One turn moves every row onto another: examples first, then more rows asked:
vazo: [-0.849, -0.992,  0.816,  0.955,  0.336,  1.259, -1.485,  2.119, -1.187,
  1.431,  2.995,  1.129,  0.860,  0.544,  1.775, -2.126, -1.402, -0.094,
 -0.433, -1.083, -1.312]
Razol: [-2.035, -1.091, -1.263,  0.934, -0.311,  1.421, -0.534, -1.176, -0.110,
  1.571,  1.269,  1.762,  1.198,  0.283,  0.833, -2.744,  1.641,  0.977,
 -0.920, -0.198, -1.081]
lifak: [-0.801, -3.210,  0.331, -1.213, -1.575,  0.465, -0.104,  1.844,  0.006,
 -0.302,  2.697,  1.127,  0.201,  0.159,  0.866, -1.174, -1.949, -0.949,
  0.449,  0.226, -0.539]
tetib: [ 1.175,  1.695, -0.979, -3.311, -0.474, -0.227,  0.372, -0.341, -2.048,
  0.134,  0.976,  0.133,  1.621,  1.028,  1.709, -1.048, -0.471,  0.365,
 -0.724, -0.936, -1.110]
simez: [-0.899, -2.410,  1.484,  0.346,  0.474, -0.280, -1.355,  0.510, -0.873,
  0.842,  1.738,  0.565,  0.672,  0.429,  1.251, -3.265, -0.998, -1.163,
  0.582, -0.953, -1.013]
nokov: [-0.414, -1.354,  0.484, -0.219, -3.646, -0.430,  0.928, -0.900, -2.787,
  0.847,  0.034,  0.864,  2.020, -0.317,  1.716,  1.801, -0.302,  0.326,
  0.207, -2.261, -1.026]
Dud: [-0.088, -1.819, -0.109, -0.535, -3.280, -0.322,  1.640, -0.244, -2.641,
  1.007,  0.146,  0.693,  2.204,  0.161,  1.609,  1.874, -0.276,  0.646,
 -0.051, -2.223, -0.977]
Muk: [ 1.129,  1.840, -0.317, -3.249, -0.249, -0.623, -0.519, -0.554, -2.125,
  0.104,  0.777, -0.307,  1.527,  0.938,  1.561, -0.955, -0.333,  0.362,
 -0.608, -1.191, -1.177]
muda: [ 0.421, -1.648, -0.669,  0.307,  1.552, -0.983,  0.964, -0.900, -2.748,
 -1.392,  0.944,  2.924,  0.733,  0.069,  0.703,  1.932, -0.397, -0.300,
  0.448, -1.860, -0.671]
Did: [-1.655, -0.825,  0.316, -1.220, -0.720, -0.598,  0.673, -1.152,  0.358,
  1.967, -0.105,  1.769,  0.485, -2.263, -1.305,  2.396,  0.975, -0.074,
  0.971, -1.062, -0.290]
Mem: [ 0.060, -0.605, -0.708,  0.868,  1.365, -0.448,  0.291, -0.941, -2.827,
 -1.246,  1.268,  3.165,  0.689, -0.184,  0.776,  2.394, -0.186,  0.243,
  0.088, -1.934, -0.805]
mefa: [-1.664,  0.252, -0.396, -0.552, -1.332,  0.717,  1.182, -0.235, -0.100,
  2.191,  0.984,  2.589,  0.594, -2.250, -0.671,  2.837,  0.442,  0.122,
  0.546, -0.883, -0.426]
roguf: [-2.008, -2.118, -0.333, -0.673, -0.956,  0.044, -2.185, -0.813,  1.124,
  0.288,  1.071,  0.530,  0.393, -0.379, -0.401, -0.359,  1.594,  1.521,
 -0.857,  0.428, -0.605]
fepip: [-2.257, -0.010, -0.328,  0.323, -2.211,  1.573, -2.491, -0.292,  0.279,
  0.402,  2.462,  1.927,  0.157, -0.965,  0.496,  0.254,  0.553,  1.168,
 -0.952,  0.290, -0.680]
meziv: [-0.296, -1.050,  0.980, -0.119, -3.163, -0.830, -0.110, -0.893, -2.707,
  0.903, -0.099,  0.361,  1.906, -0.482,  1.480,  2.151,  0.018,  0.729,
  0.106, -2.490, -1.078]
Fev: [-1.111, -3.996, -0.013, -1.671, -0.549, -0.655, -0.696,  0.447,  1.017,
 -0.154,  1.347,  0.213,  0.413,  0.234, -0.116, -1.205,  0.110,  0.174,
 -0.091,  0.370, -0.497]
Serov: [ 0.212, -1.589, -0.972,  0.292,  1.796, -1.040,  0.715, -1.115, -2.414,
 -1.290,  0.715,  2.752,  0.758,  0.101,  0.486,  2.091,  0.318,  0.278,
  0.092, -1.848, -0.753]
rera: [-1.171,  0.456,  0.572, -1.079,  0.505, -0.221,  0.030,  0.736,  1.994,
  0.838,  0.814,  2.591,  0.847, -0.056, -0.072, -3.352, -0.879, -0.176,
  0.386, -1.734, -0.618]
Samo: [-1.136,  1.439,  0.372, -0.737,  0.391,  0.434, -0.442,  1.350,  1.793,
  1.105,  1.399,  2.845,  0.865, -0.178,  0.149, -2.719, -0.949,  0.321,
 -0.132, -1.875, -0.789]
pog: [-0.471, -1.564,  0.974, -1.603, -0.101, -0.392,  1.378,  1.857, -0.324,
  1.879,  1.359,  1.428,  0.470, -1.527, -0.582,  2.427, -1.368, -0.940,
  1.191, -1.552, -0.515]
nuzaf: [-1.392,  1.342, -0.026, -0.734,  0.383,  0.422, -0.248,  0.821,  2.057,
  1.177,  1.069,  2.819,  0.965, -0.133,  0.003, -2.766, -0.273,  0.705,
 -0.290, -1.733, -0.835]
Sikig: [ 0.001, -1.495,  0.833, -0.417, -2.529, -0.979, -0.014, -0.315, -2.419,
  1.142, -0.139, -0.179,  2.099, -0.055,  1.355,  2.426,  0.186,  1.254,
 -0.328, -2.634, -1.180]
gikot: [ 0.041, -0.929, -0.938,  0.664,  1.662, -0.711,  0.269, -1.194, -2.504,
 -1.159,  0.828,  2.915,  0.849, -0.023,  0.519,  2.358,  0.497,  0.574,
 -0.038, -1.860, -0.748]
sib: [ 0.117, -2.029,  0.131, -0.759, -2.616, -0.692,  1.050,  0.169, -2.395,
  1.120,  0.040, -0.040,  2.244,  0.402,  1.388,  2.165, -0.040,  1.164,
 -0.402, -2.383, -1.160]
Sev: [-1.466, -0.744,  0.094,  0.041, -2.574,  1.825, -1.153,  1.450, -0.557,
  0.093,  3.564,  2.292,  0.027, -0.612,  1.275, -0.211, -1.609, -0.350,
 -0.135,  0.230, -0.608]
roren: [-0.941, -0.230, -0.031, -0.956, -1.014,  0.832,  1.634,  1.606, -0.444,
  2.133,  1.873,  2.390,  0.611, -1.875, -0.318,  2.899, -0.940, -0.381,
  0.659, -1.235, -0.570]
Zufom: [-1.678, -2.461,  0.216,  0.355,  0.170, -0.094, -0.767, -1.564, -0.151,
  0.913,  0.614,  0.955,  0.875,  0.241,  0.673, -3.611,  0.824, -0.335,
  0.221, -0.391, -0.899]
Zede: [ 0.884,  2.000, -1.154, -3.199, -1.160, -0.012,  0.696, -1.017, -2.231,
 -0.052,  0.961,  0.664,  1.534,  0.829,  1.767, -1.369, -0.461,  0.014,
 -0.444, -0.717, -0.939]
baful: [-1.041,  0.861,  0.793, -0.890,  0.390,  0.095, -0.275,  1.387,  1.849,
  0.851,  1.293,  2.728,  0.745, -0.110,  0.114, -3.069, -1.334, -0.163,
  0.298, -1.878, -0.758]
rifo: [-1.517, -0.173, -0.886,  1.293, -0.126,  2.251, -0.953,  1.087, -0.766,
  1.851,  2.690,  1.865,  1.296,  0.547,  1.542, -1.793,  0.284,  1.169,
 -1.338, -0.597, -1.262]
bavon: [-0.904, -2.006,  1.143, -1.744,  0.120, -1.297,  0.842,  0.190,  0.232,
  1.694,  0.164,  0.905,  0.465, -1.813, -1.256,  2.126, -0.151, -0.698,
  1.331, -1.324, -0.412]
rubu: [ 0.639,  2.193, -0.564, -2.979, -1.160, -0.358, -0.076, -1.637, -2.320,
 -0.174,  0.742,  0.584,  1.276,  0.394,  1.742, -1.345, -0.289, -0.131,
 -0.133, -0.836, -0.947]
Zadi: [ 0.732,  2.171, -0.119, -2.982, -0.572, -0.766, -0.785, -1.348, -2.196,
 -0.140,  0.649,  0.032,  1.300,  0.470,  1.519, -1.082, -0.227,  0.070,
 -0.275, -1.098, -1.108]
teb: [ 0.355, -1.023, -0.567,  0.598,  1.315, -0.668,  0.631, -0.780, -2.952,
 -1.399,  1.196,  3.190,  0.677, -0.127,  0.847,  2.166, -0.657, -0.258,
  0.411, -1.970, -0.619]
domev: [-1.369,  0.738,  0.122, -1.033,  0.472, -0.012, -0.032,  0.447,  2.244,
  1.044,  0.664,  2.783,  0.936, -0.092, -0.194, -3.170, -0.229,  0.413,
 -0.034, -1.711, -0.708]

Muk goes to Zadi
roren goes to pog
And these:
gikot goes to Mem
Sev goes to lifak
Samo goes to baful
meziv goes to nokov
simez goes to Zufom

One turn moves every row onto another: examples first, then more rows asked:
Mun: [-2.350,  0.710,  1.426,  1.515, -0.086,  4.145,  0.596, -0.554, -0.099,
 -0.216, -0.027, -0.755, -1.421,  1.462,  0.670, -1.805, -1.056, -0.080,
  1.314, -2.207, -1.205, -2.215,  0.260, -1.958,  1.873, -0.021,  0.818,
 -1.326,  0.800, -0.139,  0.002, -0.355, -1.416, -0.932]
laz: [-1.149, -1.998, -2.024,  1.186,  1.280,  1.070,  1.157,  2.972, -0.604,
  1.596,  0.869, -0.752, -0.452,  0.623,  2.449, -0.209, -1.622,  0.569,
 -0.022, -1.587,  1.767, -1.617,  1.711, -1.412, -1.106, -1.657,  1.370,
 -0.744,  1.670,  0.223, -2.303, -1.038, -1.361, -1.003]
Vuke: [-3.943,  0.677,  0.443,  0.976,  1.416,  0.646,  3.137,  0.283, -1.257,
  1.506,  1.844,  0.451, -1.352, -0.220,  1.510, -1.042, -0.272,  1.321,
 -1.135, -1.844,  0.354, -2.550,  0.112, -3.674,  0.487, -4.030,  0.810,
  0.352, -0.642,  0.803, -0.427,  1.239, -0.997, -1.455]
dabed: [-3.210,  0.871,  1.157,  1.336,  0.525, -0.310,  2.266, -1.642, -1.842,
  1.161, -0.305, -1.130,  0.360,  0.777,  3.794, -1.729, -3.329, -2.787,
 -1.050, -1.073,  0.257, -1.683, -2.533, -0.739, -0.763, -2.207,  1.329,
 -1.356,  2.242, -0.427, -3.252,  1.409, -1.252, -1.493]
Fanek: [-0.233,  1.096,  0.294,  0.886,  0.665, -2.158,  2.608, -1.757, -2.472,
 -0.140,  0.490, -0.462,  0.775,  2.620,  1.083, -2.549, -2.001, -1.027,
 -2.336, -1.159, -1.208, -1.058,  0.076,  0.092,  0.737, -2.624,  1.107,
  0.821,  2.561, -0.221, -0.768, -0.257,  1.249,  0.132]
veru: [-1.930, -1.371,  0.634,  0.811,  1.061, -1.365,  2.723, -0.395, -1.776,
 -0.846,  0.289, -0.747, -0.091,  0.975, -0.473, -0.463, -2.705,  0.163,
  0.082, -0.575,  0.238, -1.753, -2.696, -1.799,  0.631, -1.920,  1.121,
 -0.953, -0.181, -0.482, -0.521, -1.623, -1.717,  0.650]
tep: [-1.400,  0.406,  0.876,  1.635,  1.631,  0.522,  0.032, -0.307, -1.015,
  2.610,  0.114, -0.276, -1.768, -0.567,  0.504, -3.392,  0.748,  1.476,
  0.105,  0.729,  0.850, -3.098, -0.867, -0.541, -1.116, -0.803, -1.708,
  1.694,  2.801,  0.698, -0.677,  0.465, -1.123, -0.753]
keril: [-1.855,  0.524,  1.711,  0.161,  0.226,  0.776, -0.018, -1.231, -1.230,
  1.353,  0.465, -0.621, -0.861,  0.579, -0.101, -5.194,  1.807, -0.858,
 -0.194, -0.643,  0.297, -1.779, -1.534, -1.511, -0.104, -0.925,  0.359,
  0.263,  1.544,  0.405, -0.590, -0.378,  0.710, -1.248]
lipo: [-1.987,  0.576,  1.200,  2.799,  0.540,  0.087,  2.000, -0.671, -1.225,
  2.299,  0.965, -0.072, -0.323,  0.951,  3.324, -1.461, -4.412, -2.117,
 -0.312, -0.608,  0.147, -2.384, -2.289, -0.811, -0.196, -1.138,  0.412,
  0.096,  3.269, -0.747, -4.557,  1.502, -1.788, -0.829]
sur: [-1.604, -0.863,  0.258, -0.089,  0.396, -1.122,  1.683, -0.679, -0.856,
 -0.405, -1.105, -0.428, -1.449,  1.741,  4.007, -1.312, -2.814,  0.333,
  0.371,  1.089, -0.265, -4.016,  0.684, -3.825, -0.462, -1.372,  0.223,
 -0.863,  2.327, -1.450, -2.175, -0.741, -1.995, -0.709]
nesi: [-0.195, -1.681, -0.407,  1.982,  2.303, -0.175,  2.269, -0.945, -0.854,
  0.606,  2.051, -0.507,  0.180,  1.459,  0.731,  0.500, -1.885, -1.562,
  0.379, -0.064, -1.746, -2.587, -1.403, -0.658,  0.051, -1.123, -1.615,
 -0.690,  0.885,  0.327, -1.353, -0.314, -0.271,  1.676]
Fab: [-0.203,  0.282,  1.008,  3.042,  0.648, -0.023, -2.172, -0.590, -1.496,
  0.200,  2.906, -0.642, -0.777, -0.173,  3.234, -2.974, -0.638,  0.336,
 -0.004, -0.681, -0.084, -1.863, -0.003,  0.192, -0.382, -1.430,  2.527,
 -0.361,  1.828,  0.027, -3.414,  1.302,  0.355,  0.652]
sadag: [-2.239,  1.005, -1.232,  0.854,  0.579,  0.396,  1.540, -0.125,  0.563,
  2.258,  4.008,  1.366, -0.536, -0.054,  0.338, -0.995, -0.877, -0.484,
 -0.651, -2.581, -0.426, -2.620,  0.888, -2.647,  0.270, -2.454, -0.175,
  1.155,  0.354,  0.240, -1.716,  1.128,  0.352, -1.191]
Gineb: [-0.981,  0.568,  1.840,  2.755,  0.345, -0.718, -0.373,  0.015, -1.746,
 -0.786, -0.587, -0.486, -1.462, -1.299,  3.367, -3.039, -0.977,  1.079,
 -0.736,  0.214,  1.435, -0.577, -0.160,  0.009, -1.188, -2.588,  2.107,
 -0.275,  0.447,  0.721, -2.757,  1.694,  0.237,  0.878]
vir: [-1.979,  1.240,  0.305,  3.516,  0.179,  2.690,  3.397, -1.293, -1.366,
  2.055,  0.434,  0.213, -1.624,  0.201,  3.503, -4.497, -1.928,  0.628,
  0.081,  0.031,  0.647, -1.316,  0.616, -1.594,  0.739, -2.563,  0.870,
  0.535,  0.086, -0.622,  0.607,  1.456, -0.463,  0.708]
Linod: [-1.112, -1.159,  0.096,  0.777,  0.090,  1.937,  1.869,  2.295, -1.009,
  0.810,  1.300,  0.082,  0.300,  2.400,  2.816, -0.773,  0.189, -0.496,
  0.402, -1.644,  0.916,  0.329,  1.191, -2.660, -0.564, -2.415,  1.822,
 -1.707,  1.483,  0.902, -1.991, -0.746, -0.778,  0.048]
lomel: [-0.386, -0.804,  0.081, -0.360, -0.660, -0.715,  1.615, -1.238, -0.821,
  0.180,  0.125, -0.125, -0.701,  2.679,  3.394, -2.023, -2.278, -1.512,
  0.328,  0.497, -1.428, -2.911,  0.650, -3.918, -1.568, -0.695, -0.177,
 -0.758,  0.920, -1.486, -3.344, -0.710, -0.340, -0.265]
dor: [-1.306,  1.496, -1.898,  1.782, -0.718,  1.706,  0.480, -2.581, -0.389,
  1.620,  2.695, -0.152, -0.304, -0.268,  2.386, -3.853, -2.503,  0.177,
 -0.211, -2.195,  0.464, -1.714,  0.541, -0.270, -0.732, -1.936,  1.055,
  0.092,  1.416, -2.028,  0.849,  0.640, -1.059, -0.454]
Zubev: [ 0.625, -0.775,  1.760,  2.521,  2.152, -0.360,  2.864, -0.872, -3.905,
  0.746,  1.176, -0.848, -0.723,  1.179,  1.503, -2.018, -2.940,  1.413,
 -2.404, -1.282, -0.508, -3.529, -0.034, -0.319,  0.094, -2.678, -0.170,
  1.159,  2.437, -1.059, -1.534, -0.073, -1.486, -0.426]
Sab: [-1.973,  1.363, -1.556,  2.136,  0.295,  2.165,  0.686,  0.317, -0.619,
  1.850, -1.553, -0.988, -1.759,  1.201,  0.499, -0.993, -2.282,  0.776,
  1.366, -1.113, -1.410, -2.115,  0.488, -0.826, -1.427,  0.295, -0.125,
  0.482, -0.676,  0.815, -0.375,  0.478, -1.246, -0.801]

laz goes to Gineb
dabed goes to lomel
sadag goes to tep
And these:
Zubev goes to veru
dor goes to Sab

